Rotation paths and how fast each direction turns (degrees a step):
Each turn is a multiple of 5 degrees from 10 to 175, or 0.
Each row of a path follows its step; steps can be skipped.
Rotation 1:
step 0: [  7.0 -25.2 -29.4 -19.4  22.1  -1.0 -19.2 -34.3  -4.2   8.6  -6.8  -5.4
  13.2 -18.3   0.7   5.2  -5.2 -16.0  52.5  18.8 -29.6  11.7  32.4  39.3
 -15.8  25.7  29.7 -30.6]
step 1: [ 28.6  17.7   3.7  -6.6 -21.8  16.6  24.9 -17.7 -13.9  50.5  19.0 -10.8
  -2.9 -23.7  16.0  -9.8   5.7  44.9  43.2  21.7 -11.2 -12.3  10.6  10.1
  36.3  28.1  10.9 -15.8]
step 2: [ 24.3  24.7  60.1 -31.0  -9.3   3.5  -2.3 -14.1 -16.4  16.3   4.2  -2.6
  13.4  26.6   9.4 -14.2   3.3  -6.2 -17.4  57.7  26.5 -12.4  15.0 -19.3
   7.4  30.7  20.9  13.8]
step 3: [ -0.1   1.9  25.3 -30.1   2.9 -52.8   1.4   8.4 -20.4  -6.9  25.4  46.4
   5.1   7.9 -39.5 -20.4 -14.9 -22.8 -13.2  -3.9 -15.2 -38.0  18.5   4.4
  10.5   3.4  38.3  13.9]
step 4: [-10.6  17.5 -24.3   2.2  16.4 -24.2  43.0  -9.0 -38.3   9.5  -9.4  32.3
 -26.6   5.8 -39.5   7.2 -47.5  12.1 -31.9  12.0 -30.0  17.7   1.5   9.5
  12.9  19.0 -19.1  -0.4]
step 5: [-58.0  -0.3  13.0  20.9   8.7  12.7  15.3 -17.5 -20.4  22.3   2.2  14.1
   2.5  25.7   5.4  13.6 -16.1 -19.2  13.7  19.2 -12.6  50.6  19.3  26.7
 -33.7  22.1   8.5 -31.1]
step 6: [-37.0  10.2  24.3  -6.9  -4.9  27.3  -2.0  -6.4  -9.7  34.2  43.6  14.7
  13.0 -15.7 -10.9  13.9  -8.3  40.4  51.9 -17.9 -10.2   1.3 -27.9 -18.0
 -21.9   6.6  29.3 -10.9]
step 7: [  2.1  16.7  16.2 -38.9  -8.0 -12.6 -19.3 -21.7 -24.3   5.1  16.2 -24.6
 -20.9  -1.9  16.6   8.1 -34.0  39.4  -9.0   3.9  27.6  13.3  -1.8 -71.7
 -14.3  -0.2  10.6  -7.6]
step 8: [ -0.6  12.2   9.9 -21.4   5.2 -36.5 -30.4  26.8 -12.9 -23.4  26.3   2.6
  -6.9   5.5  -2.2 -46.6 -19.6   7.7 -15.6 -23.0  41.3  35.2  44.3   8.5
   0.2  -7.0  29.9 -12.6]
step 9: [  1.2  11.8 -23.4  -6.8  17.6  10.1  -4.8  13.9 -22.7 -38.8   3.2 -10.7
  -9.4 -18.1 -66.8 -36.1 -14.1  17.0   0.3  -1.0 -10.0  41.9 -24.8  26.0
  20.0  20.6  15.5  11.9]
step 10: [-36.6 -30.9 -18.1 -17.8 -25.0  15.5  12.8 -35.0 -28.9  -4.2 -26.6 -34.5
 -24.2   9.8  -9.2 -17.6   4.5 -33.1  23.9  10.4 -12.3  42.5  -6.0  -1.9
  28.1  24.1   8.9 -14.3]
Speeds:
[ -3.5   0.5  13.0   2.6  -8.3   4.7  -3.9  -1.6  -4.6  -2.8  -9.8   5.9
  17.1   5.6  -9.9   7.0  11.3  -2.9   6.8  -6.8   0.8  -0.9   0.0 -25.8
  14.4   4.3  -1.0  -5.4]  85
[ -8.3  -4.0 -13.4   3.3  -8.6  -1.2 -12.2   5.2  -5.1 -13.3 -17.4  19.8
  -7.2   2.8  -9.6   0.4   2.0   3.3 -13.3   4.2  -7.5   4.4  -1.7  11.5
   4.3   3.6   3.2  -6.2]  70
[  0.2 -24.4  -5.9  -6.2  12.0   9.6  15.3  -6.5 -11.2   4.7  -0.3   7.4
  11.8   3.3   3.1  -4.1   7.3   2.3  -3.0  -4.1  -6.1   7.7  -7.7   1.3
  -7.7  -6.8  -6.2 -11.3]  65
[ -2.7  -4.0   2.7  -7.8   0.0   2.4  -6.5 -14.8  -1.4  -7.5  -8.0 -21.5
   3.2  10.6   1.1  13.6  -3.5  -7.6 -16.9  16.6  -0.9   6.4   5.9  -4.1
  -9.2   3.4  -2.7  -0.1]  140
[ -2.4  -3.2  -0.1  -3.2   8.0  10.1 -11.5  -9.7   6.1 -10.7   6.5   3.2
   4.0  -9.0 -16.7  -8.1  -3.8 -10.7   6.3   1.4  -8.4 -16.4 -13.0  -3.0
 -14.6   3.8   8.5   4.9]  115
[  7.8  -0.3   4.5 -14.7  -4.9   9.2  -7.5  10.9   0.3  -8.8 -13.0 -14.3
  -3.2   3.7   8.4  -6.8  -5.7  -4.9   5.9 -22.4  -7.1   3.4  -9.1   7.4
   1.2   6.0  -8.3  -2.7]  25
Rotation 2:
step 0: [ -3.4  -4.1  14.6 -47.8  30.6  -8.6 -24.8 -28.6  35.8 -11.8   5.9  -6.0
 -32.7   3.7  38.7  -3.8  22.5 -45.4  -2.2  -8.3  -2.2  18.7 -25.3 -19.6
  29.2  -9.0   2.9  16.1]
step 1: [-17.6   8.7 -26.4  25.4 -20.2   7.3  30.1  25.1 -33.5   5.1  23.8   4.1
 -16.4  -3.2  -3.1   7.2  23.5   4.8 -36.8  37.4 -37.6  21.3 -42.2 -13.8
 -27.4  -9.3  -2.4 -19.0]
step 2: [-17.5 -27.0 -19.0  14.4 -10.3   0.6  -9.6 -38.5   1.4 -24.5  -3.0  -7.1
  12.8  49.5   9.8  33.3 -41.1   9.2  23.6 -19.2   7.1 -21.6 -35.2  -2.9
  35.4   9.5  11.3  22.5]
step 3: [ -8.0  28.6   2.5 -33.2 -15.6  -2.6 -20.1  16.6   7.8   4.8   5.5  11.4
   9.6 -11.7  68.1   6.3   5.6 -27.2  -8.8  -3.8 -25.0  34.6  10.6 -16.7
 -27.6  42.6  -9.8  13.6]
step 4: [ 13.4 -33.3   1.7  17.6 -52.3  -2.2   9.7 -30.5 -16.1   5.3   7.0  -3.4
  20.6  26.3  -4.4  13.7  17.6  21.9  20.0  40.5 -22.4  -3.9  -4.4   9.6
 -31.8 -39.0  -0.9 -30.9]
step 5: [  8.1 -38.5 -45.6 -46.9  12.3 -14.1  -6.0 -10.3  17.5  -3.0   8.9  23.4
  13.2  24.9   2.2  -7.0   7.0 -27.8  14.9  -5.8  10.7  13.2   7.5  -2.2
  51.6  20.3   3.7  38.1]
step 6: [  3.7  30.9  -3.3   3.6   0.8  28.7 -10.7  14.0  21.1   7.7   1.5  -5.5
 -38.9  14.5  37.5 -44.5  10.3 -11.8 -16.1  40.8 -46.9  18.0 -23.1   9.5
 -21.1 -13.9  -8.6 -19.9]
step 7: [ -0.6 -10.8 -37.3  34.5 -35.9  -6.9   5.0 -22.1  -8.1 -25.4  22.0 -22.2
  16.9   0.8 -21.5  42.3  -5.6  22.3 -22.6  23.7   3.0  11.2 -15.0  33.0
  38.1 -14.3   7.2  19.8]
step 8: [ 10.1  11.0  -3.1   7.3  39.0 -30.7 -22.1 -11.3  19.0   6.4 -25.3  -5.6
  -4.6  24.6  48.3  16.1  -8.5 -48.9  15.2  -3.0   7.0  29.9 -14.5 -32.2
   0.6  22.3   6.7  25.6]
step 9: [-35.2  -8.0  18.5 -12.5 -21.8  -8.0  11.9  -2.8 -27.1 -11.6  13.0  -7.7
   8.2 -15.9  16.0   5.6   1.2  14.2 -25.4  29.8 -66.7  29.0   0.2 -16.0
 -23.5 -34.5 -16.6 -21.9]
step 10: [ -3.0 -37.6 -27.8  14.2 -26.3 -34.2 -14.8  -8.0  -9.1  22.3   8.1  14.4
  18.5  49.7 -10.0  18.1  28.3  -1.1  16.7 -28.0  -1.3 -30.4 -34.9   0.0
  33.6   2.8   2.2  16.9]
Speeds:
[  4.0   2.4   1.1  -2.3   8.9   7.8  -6.2  -1.6  11.1   0.3   3.3   6.7
 -14.8   3.6   1.9   1.2  -8.6   5.9  13.7  -7.5  -3.0   8.8  11.8 -18.9
   3.5   0.1  -8.0  20.9]  130
[ -3.8   1.3  -2.7 -13.5 -12.6  16.3   6.5  -7.3  -9.1  -4.6   4.5   9.8
  -8.3  -4.9   3.0   9.6   2.4  -3.5   3.7 -13.0   8.2 -10.6 -13.5 -13.6
 -10.6   3.7   6.6  -4.8]  35
[  0.7  -9.0  -0.3  11.3  -1.6  -0.8   3.2   1.7  -6.6   3.7   2.1  -5.3
  -0.7 -13.0  -8.5   0.4  14.1   9.1  23.8   5.9  -0.2   5.7 -14.1   6.3
  -4.6   8.2   6.1  15.5]  125
[  5.0  -1.8  17.0  10.9   4.8   2.6  -9.3 -12.0   8.3   3.2  -6.1  -8.0
  -8.2  17.8   7.7  -6.0   1.2  -0.4  13.4   0.1   3.3 -12.7 -12.1   0.7
  -5.3  -9.0   1.9 -10.5]  170
[ -0.4  -9.3   5.2   9.4 -20.0   3.1  -0.1  -6.9   8.3  -6.1  -1.4   1.6
   8.7 -11.6 -14.0 -11.3 -18.9  -3.4  -2.8   7.2  -5.2  -5.9  -5.1 -11.1
   2.0  -9.7  -2.5   5.1]  140
[-24.5  -4.5   0.8  -8.7  -4.8   7.5 -13.9  -3.6  -3.7  10.3  -6.1  -4.8
  -1.8   5.4  -8.5  12.5   0.2  -3.8   1.2   8.6  12.5  -5.7   5.5   9.0
   7.5  -8.3  -3.6  11.3]  140
Rotation 3:
step 0: [ 28.8  22.6 -39.0  31.5  37.6  -7.7 -16.1  13.5  -7.6  -7.0  18.1   0.8
  16.1 -26.7 -10.5 -17.0 -14.7  70.1  23.8   0.2   3.9   3.8  -0.9 -10.0
 -14.7   2.3 -18.3   1.3]
step 1: [ 18.8  17.7 -25.6 -13.4   6.9 -30.8  -2.5   7.1 -15.9 -28.6   0.3  19.0
  -4.0  -2.7  -9.5 -40.0   8.0  17.5 -35.8  27.4  15.0 -11.6 -45.7   1.5
  37.8  36.9 -21.9 -11.8]
step 2: [-13.8 -24.4  27.7 -13.4  -1.6 -27.6  -6.7 -17.7  26.5   1.7   3.0  13.9
 -34.5 -14.6  19.2 -12.1  18.4  46.4  16.8  11.3 -32.9  15.9 -25.4  28.8
  42.5  26.2   3.0  -5.9]
step 3: [  2.4 -13.1   2.1  20.7   1.7 -28.1  36.9  -5.2  -1.0 -25.9 -13.0 -31.0
 -31.6  -7.6   4.5   9.7  20.7  65.3   4.9 -32.3  19.5   7.6  12.7  -7.0
   7.4  -5.3  -5.7  40.4]
step 4: [-10.6 -11.3   1.7   3.8  11.1   5.1   5.3  41.9 -27.3 -26.1 -11.1  12.5
   1.0 -13.9   2.1   9.5 -46.2  58.0 -21.9  22.6  43.7  11.3   2.4 -18.8
   2.0  25.3  17.1  -6.3]
step 5: [ 50.6  -6.8   7.8  17.2   2.8 -14.6  17.7  -5.3  -0.4   4.8  14.4  30.0
  20.0   2.6 -14.5   3.6 -34.1  29.1  -8.6   8.7 -13.9  14.0  16.3  15.8
  48.4  44.1 -20.1 -24.9]
step 6: [ -6.6  11.1  -6.6   3.7 -43.5  -7.5  -1.0 -57.6 -14.4  -0.2 -11.9  25.7
 -23.8 -13.9   9.8 -10.5  -2.3  34.5 -16.2 -27.8  19.7  18.8  -7.6  24.3
  33.8   0.1 -42.6  -6.6]
step 7: [ -7.6 -14.0  20.6   7.4  -8.6   6.8  23.8  15.5  12.1  -9.2  -4.6 -10.8
 -35.8   4.5  56.5 -10.4 -17.9  42.8 -29.1  28.1   1.2  27.5  -7.6  14.7
  -9.8 -30.8 -33.9  10.1]
step 8: [ 22.8  -0.8  24.9   8.3 -10.5   7.7  33.6  10.2  39.7 -46.5  31.1  11.3
   1.7  33.8  11.9 -16.0 -22.2  31.5  17.9  -4.8  43.0  14.7  17.1 -13.0
  -7.7  21.1   7.8  -4.1]
step 9: [ 47.2  14.8 -20.4  11.1   5.8  25.7 -21.4 -13.1  -0.2  20.0  31.9  32.2
  11.3 -23.0 -14.4 -14.2 -22.0  53.2   6.0  -7.3  36.7  30.5 -15.3   6.6
   3.6  -7.0  11.1   0.3]
step 10: [ 37.3  20.1  14.2 -12.7  17.8 -12.7  12.6 -13.9 -36.8  17.1  15.2   0.0
   1.5   3.4  23.4 -35.2   5.2  18.2 -20.1  12.9  18.8  -7.3 -50.6   6.0
  15.0  12.7 -55.6   1.7]
Speeds:
[ 20.7  -5.3  -3.3  11.3  12.0  -2.2   7.2   8.7   5.4  12.5   5.4  -9.3
  -0.2  -1.9   0.8   3.5   0.8   2.7  -4.9   9.5 -21.3   4.6   6.1   6.1
   1.7 -11.5  -5.1   7.7]  155
[ 11.1  -8.0  -9.1  -2.0   3.3   3.9   3.3  13.9   0.5   7.1 -10.4   0.8
  16.0   1.0   4.8  -3.0  -7.7   5.3  13.3  -3.2  15.1   4.3  11.7 -12.5
  -6.3   5.9  12.6   8.7]  80
[-10.4   1.3  10.0  11.4  10.6   9.3  13.3  -2.4  -1.1 -12.5  -5.8  -4.2
  -5.5   2.6   6.3  -8.8  11.1  -1.4  -0.9  -5.0  -5.1  22.0   2.7  -5.7
  -1.4  -5.0  16.3   0.5]  80
[ -5.3  -2.2  -3.3  -5.9  -5.9 -18.5   4.3   9.4  -5.0 -18.6  16.6   5.5
  15.2  -9.5   4.3  -8.0  -8.0  -2.2  -7.9  -0.6  -8.2   1.2   6.8  -2.8
  -8.6  -9.9   3.2  -0.7]  100
[ 10.8   8.2  -0.2 -13.9   9.0   7.2  -3.2 -13.2  -7.7  -7.2  -9.6  19.1
   7.5   1.9  -5.5  -5.7  -6.4  -2.3   0.8   4.8 -12.4   0.5  -1.9  -7.3
  16.4  -6.6   1.5  10.0]  85
[ -0.7   0.2  -3.5   6.7  -3.5   6.1   2.3  14.9  -0.1 -10.1   3.3   5.0
 -12.4   8.9   3.7  -6.0  -1.4 -11.2  -1.8  28.5   0.9  -8.2   6.0  -9.0
   6.4  12.3   0.7  -2.0]  110
[ -1.6   5.7 -11.1   0.3  -5.5  11.4  -3.5  -1.8  12.9  -7.6  -9.9  -0.5
   5.8  11.0   4.0  -2.1 -12.2  -4.2  -0.9  -0.5   0.5  14.3  13.1  10.0
  -4.5  -8.1 -18.8 -12.9]  40
[  9.4   6.7  17.8   5.4 -10.5  12.1   7.2  -6.6   0.7  11.5  16.2   3.5
   2.0  -2.4   9.9  -5.6  -9.8 -11.5  -0.2   1.1  14.2  -1.1  -2.9  -4.8
  -1.0 -15.1  -0.5   1.4]  25
